In the rows, zero is written as 128.
One turn or mirror swaps these rows in pairs. Which row does each one swap with?
Lef: [111 146 122 151 123 122 121 143 119 125 151 139 176 114 138 141]
rap: [ 96 159 124 105 104  96 130 118 111 144 141 145 175 127 141 135]
vuze: [ 78 149 125 121 129 122  83 147 165 137  83 134 122 121 154  96]
Lalud: [108 153 140 138 116 118 117 127  94 137 157 148 163 106 154 145]
pamep: [ 99 158 153 130 134 106 120 126  93 124 147 150 158 120 143 141]
vivoz: [ 99 175 124 127 124 108 116 129 118 126 149 151 169 117 138 137]
Baged: [136 115 127  91 108 115 154 112 143  99 101 106 125 128 180 113]
gen: [ 95 140 128 114 144 142  83 147 162 129  94 108 104 115 145 104]
gipo: [139 119 118 100 113 116 155 109 146  98  91 106 125 124 173 118]
Vubes: [ 94 106 151 124 116 128  77 127 143 135  81 121 117  97 161 118]
vobi: [141 115 119  95 110 121 157 110 143 103  98 109 122 129 178 114]
Lorod: [131 125 118  97 112 117 157 109 148 100  97 101 121 126 178 121]
daru: [125 111 116  83 130 144 150 134 110 147 144 146 122 136 177 108]
bubap: [106 135 121 139 129 137  86 151 167 141  93 124 120  97 142 104]
Dodem: [ 77 131 132 137 118 123  97 140 143 158  77 112 111 110 150 105]
kifin: [ 90 166 119 134 128 100 130 133 114 131 153 138 172 125 156 145]
zor: [124 115 120  78 125 143 153 132 113 138 140 142 115 135 182 110]
Taned: [125 110 113  83 131 143 159 127 112 141 143 145 114 134 176 107]
zeza: [112 149 129 125 118 126 109 135 102 132 154 145 166 110 147 159]
gezur: [138 123 122  99 116 119 158 110 146 107 100 104 122 123 183 118]
tep: [122 164 122 134 138 113 113 138  98 116 158 136 161 129 150 140]
Lusa: [ 97 153 124 139 153 107 110 130 115 128 159 130 177 113 164 142]
Buk: [ 85 135 132 103 112 105  97 138 160 159  78 138 121 119 151 102]
kalaf: [129 106 118  81 126 144 155 134 111 139 139 146 116 130 175 114]
puda: [121 108 118  75 133 142 146 134 113 149 142 145 116 127 182 113]
gil: [ 94 119 128 129 127 132  78 146 154 125  69 122 127 111 153 110]
tus: [ 90 140 112 121 145 137  77 134 161 136  86 118 114 106 160 103]
goze: [105 162 116 134 139 117 116 132 109 124 157 142 171 117 163 155]
Ferug: [ 92 132 143 139 136 129  74 137 162 133  87 119 121 105 163 116]
nezun: [ 74 142 151 124 119 129  84 133 147 134  83 117 110 110 155  97]
notus: [ 92 151 131 138 134 124 105 126 104 126 156 139 169  99 148 144]
zase: [126 105 123  76 128 140 147 122 114 144 147 145 120 131 171 109]
Gefi: [127 114 118  81 135 144 149 133 112 147 141 151 119 131 180 110]
levok: [131 118 119 103 112 113 149 101 143  99  99 101 129 129 182 121]
zuzo: [ 99 122 149 121 118 121 114 122  89 133 143 139 172 108 150 154]
rebu: [ 87 136 120 130 141 128  70 125 159 141 106 113 108  97 166 105]
Kebip: [ 83 119 145 134 131 130  95 139 157 136  74 118 119 105 151 100]
viga: [ 83 147 117 119 140 116  88 135 164 153  88 128 107 101 150  98]
Govi: [100 152 125 138 125  98 132 129  96 149 133 145 160 106 139 150]
pake: [134 117 121  92 114 118 161 105 144 102  98 109 118 130 178 112]

Ferug is swapped with notus
levok is swapped with puda
Lef is swapped with bubap
tep is swapped with gen

One turn or mirror swaps these rows in pairs. Which row does each one swap with?
sesa: [113 133 141 125 134 134 132 124 134 127 124 112 201 136 125 133 124 137]
paku: [132 157 116  92 125 157 122 109 132 110  95 109 128 127 134 134 160 143]
rimo: [122 149 111 109 123 159 117  94 151 111  94 129 157 125 151 135 154 125]
Kot: [ 97 139  99 138 125 161 158 118 146 129 119 147 111 106 154 150 118 120]
toge: [147 143 152 157 142 107 112 132  96 147 156 144 122 143 121 107  99 116]
motu: [156  95 130 115 123 117  83 129 109 113 102 145 112 119 147 124 151 127]
Par: [112 126 151 139 128 140 131 112 120 123 127 121 185 108 130 131 137 110]
zuko: [124  91 131 124 134 121 132 124 124 120 141 115  60 128 129 128 129 102]
funan: [149 103 163 124 136 137 124 113 127 141 122 104  85 124 136 117 106 100]
Zezu: [155 172 152 115 139 114 125 106  98 108 119 145 141 117 111 106 141 136]
liv: [ 95 147 161 131 132 130 129 122 137 129 141 156  90 132 130 122 134  87]
dukad: [148 119 108 122 122 133 111 133 113 136 138 100 119 117 179 156 115 105]
Sud: [140  85 135 141 103 125 138 124 116 144 170 137 115 135 118 149 118 149]
noles: [127 110 103 136 146  92  97 126 138 102 113 171  93 121 138 121 148 132]
pulu: [159 151 161 128 130 114 112 127 103 136 175 126 122 144 124 110 125 126]
nepig: [157 154  88 126 141 126 120 122 112 131 146 112  70 136 115 121 126 109]
migen: [ 97 135  79 142 146 134 129 131 153 134 133 138 112 114 153 147 108 109]
gevu: [148 113 101 138 131  90 104 108 129  94  97 146 153 117 126 104 117 143]
fov: [122 130  82 140 143 145 144 131 136  96 118 136 149 124  97 149 126 151]
Mif: [118 112  95 105  84 131 155 117 132 128 145 125 115 112 131 126 128 150]
suf: [131  92 108 137 142 109 121 122 128 120 149 163  74 141 136 129 146 129]
Nuz: [129 150 124 129 152 124 139 107 124 147 120 137 181 128 132 114  93 138]
doso: [159 158 159 127 116 118 124 147 119 142 143 117 136 112 139 123 107  98]
verup: [163 133 166 131 123 127  99 113 122 107 149 114 134 160 119 105 154 121]
Suv: [122  89 115 120  89 137 156 117 137 130 133 162 146 122 119 108 129 112]
lamup: [154 158  71 112 127 135 117 120 122 106 142 119  76 138 118 120 123 128]
Lofeb: [148 141 101 138 145 143 137 118 122 135 114 124 189 149 126 134 115 151]
Mizo: [132 133 134 145 119 116 106 155 130 109 155 128  78 122 134 113  94 140]
risa: [121 112  77 110 111 122 149 104 129 116 111 125 124 102 150 111 119 150]
nam: [127 143 159 125 113 134 112 105 111 128 155 150  85 128 122 123 140  93]
feb: [145 132  65 138 149 129 117 105 131 115 127 136 171 139 112 120 114 114]
megir: [126 147 118 133 158 131 126 118 138 125 122 134 197 131 131 134 136 134]
Fopet: [171 136 150 128 161 126 116 122 105 154 153 140 120 168 120 129 116 143]
neto: [151 118 120 144 124 122  94 139 105 150 173 112 107 128 140 133  96 112]
fiz: [128 137 171 132 131 136 146 124 159 144 142 149 152 140 149 147 136 134]
Menol: [118 106  87 112 134 134 144 102 149  98  86 111 130 122 130 120 135 119]
bab: [151 159 106 129 126 133 113 119 120  98 123 148  60 139 129 119 136 128]
Tupos: [147 135  80 134 137 123 141 100 128  95 138 151 137 144 112 114 126  71]
Mabeb: [153 136  91 139 166 133 109 116 121 124 125 137  84 173 119 122 131 144]
kig: [107 138  71 142 158 140 137 126 158 138 117 119 129 119 148 135 118 101]
rifad: [147 141 168 128 142 104 101 127 102 116 157 124 131 155 104 111 133 122]
ter: [ 99 136  95 146 129 138 148 120 125 154 124 120 119 110 146 124  82 136]
gozel: [167 149 124 130 153 135 135 131 137 118 118 145 170 141 111 147 152 108]
Nege: [142 108 109 119 164 153 144  85 141 115  88 122 141 131 102 126 131 106]

gozel is swapped with doso
pulu is swapped with megir
Mabeb is swapped with ter
gevu is swapped with Sud
suf is swapped with risa

One turn or mirror swaps these rows in pairs. Which row does each one swap with?
medu: [ 57 128 114 137 110 156 151 141 107 125 121 158 121  85 108 119]
Lasip: [ 86 129  87 143 143 144 103 115 118 127 101 116  99 125  78 129]
zosul: [165 138 107 145 147 117 149 118 114 147 142 148 101 137  94 116]
zaguk: [170 141 110 146 140 125 147 111 118 142 145 141 106 132  88 121]
vob: [ 98 141 126 179 146 148 149 117  99 145 144 119 107  72  91 102]
Dasav: [ 80 134 122 138 131 144 141 166 126 169 113 152 143  87  76 115]
vedo: [105 145 109 192 154 125 136 125  91 151 147 128 133 103  83  83]
Nivig: [ 96 136 150 139 136 146 146 152 105 156 165 155 101  85 116 116]
togup: [104 166  89  92 133 173 113 125  91 132 138 158 116  86 117  99]
Gem: [110 154  93 123 157 107  97 128 103 160 124 149 113 141 135 109]
tas: [108 133 151 127 130 161 143 147  99 154 169 156 114  84 120 120]
Der: [ 78 113  79 137 159 145 146 131  94 167 114 177 120  88 122 134]
mok: [116 149 111 114 141 170 154 134 100 129 118 168 169 121  81 103]
nubed: [108 156  95 125 146 103  97 125 113 156 125 161 120 142 130 102]
nulu: [112 149 103 143 136  91  97 114 120 165 136 163 141 119 123 102]
napi: [ 99 143 107 189 156 123 122 118  85 132 143 134 131  99  79  87]
buzuz: [125 147 120 127 147 169 164 134  96 138 137 167 168 110  80  99]
vub: [117 126 121 184 130 128 110 105 106 140  93 133 111 117 129 129]
lige: [142 115  80 160  96 157 132 112  92 149 127 155 140  80  88 110]
golu: [126 146 116 120 144 178 161 138  94 131 129 165 158 112  78  95]
gumi: [ 75 128  99 142 152 144 108 122 128 136 104 116  96 125  86 130]
naf: [145 135 121 158 150 148 115 114 112 169  96 133  89  88 105 139]
keze: [137 123 151 138 118 140  92 126 111 147 121 137 139 137 114 120]
bezaf: [122 104 104 167  97 134 128 117 107 162 100 151 160  98  98 115]
tudal: [129 110  75 161 100 142 127 112  86 139 131 167 138  77  91 117]
Zete: [115 156  86 121 144 100  99 128 110 158 132 156 119 138 129  98]
muge: [123 141  87 137 168 122 171 129 103 142 144 157  86 125  94 121]
bep: [103 166 105 112 128 170 111 104 102 130 147 154 123  62 103 107]
Tusu: [ 80 108  86 132 154 156 140 127 103 168 105 175 118  92 123 142]
Bif: [ 65 129 117 151 110 158 153 148 107 132 129 156 127  74 108 120]
laseg: [ 99 165  91  92 132 173 117 121  98 130 139 164 109  85 117 109]
vodez: [ 93 158  87  86 127 171 116 135  98 134 137 156 115  90 112 114]
ruge: [120 136  89 116 145 167 140 124  97 121  92 161 148 137  75 113]
Kato: [106 124 119 171 137 126 113 100 102 138  91 140 100 122 136 127]
Zir: [158 146 104 141 152 118 154 110 115 142 145 147  92 128 102 127]
sirid: [136 122 147 141 111 155  90 121 108 145 102 143 137 129 113 122]

Dasav is swapped with naf
Der is swapped with Lasip
Nivig is swapped with sirid

One turn or mirror swaps these rows in pairs. Which row does each one swap with?
norat: [103 160 160 122 164 144  93 104 159 136 134 113 153 133 137  97]
poso: [136 134  92 116 137 116 114 142 123 117 144 106 124  99 144 114]
kipi: [149 140 161 125 137 130 133 120 130  98 116 125  94 179 125  83]
lat: [166 162 133 143 126 115 128 133 133 143 110  92 146  72 144  99]
laza: [153 139 144 165 129 106 127 108 137 149 118 116 138  95  95  94]
Saru: [130 163 163 118 170 137 119 127 117 100 144  96 102 160 148  96]
duk: [164 124 164 112 156 148 128 143 118 129  97 122 134  66 142  91]
Nabin: [168 112 128 142 175 155 118 120 133 131 114  88 144  88 121 107]
loko: [155 160 208 123 132 126 128 129 126 126  91 113 155 118 133  89]
lupat: [114 129 109  98 137 126 128  81 126 140  98 116 133 133 126  91]
zafe: [173 140 180 114 127 131 131 143 139 107 137  94 151 122 166 113]
giri: [163 143 131 122 116 148 153 160 109 142 116 134 136  93 130  97]
Ginu: [146 138 124 150 132 121 113 133 154 152  82 133 126 111 100  82]
fop: [137 170 161 140 183 136 122 120 129 106 137  98 110 154 131  79]
luzan: [176 101 131 122 178 160 133 110 109 126 114 110 128 113 113  96]
sepe: [132 145 157 136 157 145 123 121 146 130 102  89 115 186 145 119]
paf: [132 142 123 113 137 156 100 137 154 138  81 134  91 141 143  95]
fatip: [141 126 142 109 140 142 125  82 160 140  80 115 140  97 154 104]
gatod: [177 127 133 118 118 153 105 149 102 131 124 122 122  84 148  95]
golok: [152 141 138 157 139 165 116 150 102 152 125 126 163 103 132 102]
rov: [141 169 196 129 135 112 130 119 125 127 108 112 163 106 133  90]
tir: [123 161 102 134 153 116 135 132 126 117  95 102  90 143 115  92]
luta: [127 121 131  94 144 137 123  72 153 137  93 115 131 116 146 103]
tet: [126 135 168 125 152 144 116 129  91 112 126 120 160 116  91  92]
fud: [136 166 191 114 132 113 134 124 123 106 101 107 163 106 134  94]
pon: [121 169 158 133 182 128 125 130 118 101 137  99 111 155 125  95]
Mis: [144 144 173 132 131 132 127 117 139 108 108 116  94 176 121  78]
Saka: [139 153 141 138 164 129 122 125 149 126  96  83 127 182 137 119]
kovab: [ 79 143 125 135 130 152 101 118 128 125 106 123 114 134 134 114]
puse: [165 111 115 121 176 158 139 106 100 117 121 114 109 123 122  91]
ped: [178 140 185 122 124 127 128 133 151 108 128 105 148 114 164 109]
Lanim: [120 140  94 118 161 109 130 144 127 108 126 104 122 122 122 123]
pum: [153 130 147 153 136 165 112 148 104 143 133 121 168  96 128 102]
gego: [117 145 127  99 167 145 119 110 133 135 112 133  87 134 152  72]
nuvin: [151 136 135 138 119 175 112 149  98 151 118 119 159 102 128  95]
bama: [137 132 164  98  95 147 115 126  96 124  93  89 117 114 153 101]
zorid: [ 91 140 120 132 130 173  96 129 138 133 103 111 110 135 137 108]
gefar: [164 130 184 133 106 132 129 114  89 128 119  89 145 125 139 110]
fos: [160 142 146 108 132 136 128 145 139  95 119 106 120 149 174 131]
Mip: [ 82 141 125 133 133 153 101 123 137 127 108 125 120 148 132 106]
riluf: [153 149 138 158 128 109 116 111 145 163 106 118 138  92 107  81]
guz: [167 136 169 138 114 112 122 107  93 124 120  80 147 117 132 106]
ninav: [166 149 147 132 159 176 112 147 131 149  98  92 111 160 154  93]
tatof: [183 140 175 148 108 139 121 115 127 123 102 125 104 145 132  81]
Gadek: [121 142 102 124 160 105 136 134 145 119 130 107 132 132 119 130]
Gok: [115 147 125 140 133 152 117 130 165 131 114 114  74 118 141 105]

Gadek is swapped with laza
luzan is swapped with luta
riluf is swapped with Lanim
lupat is swapped with Nabin

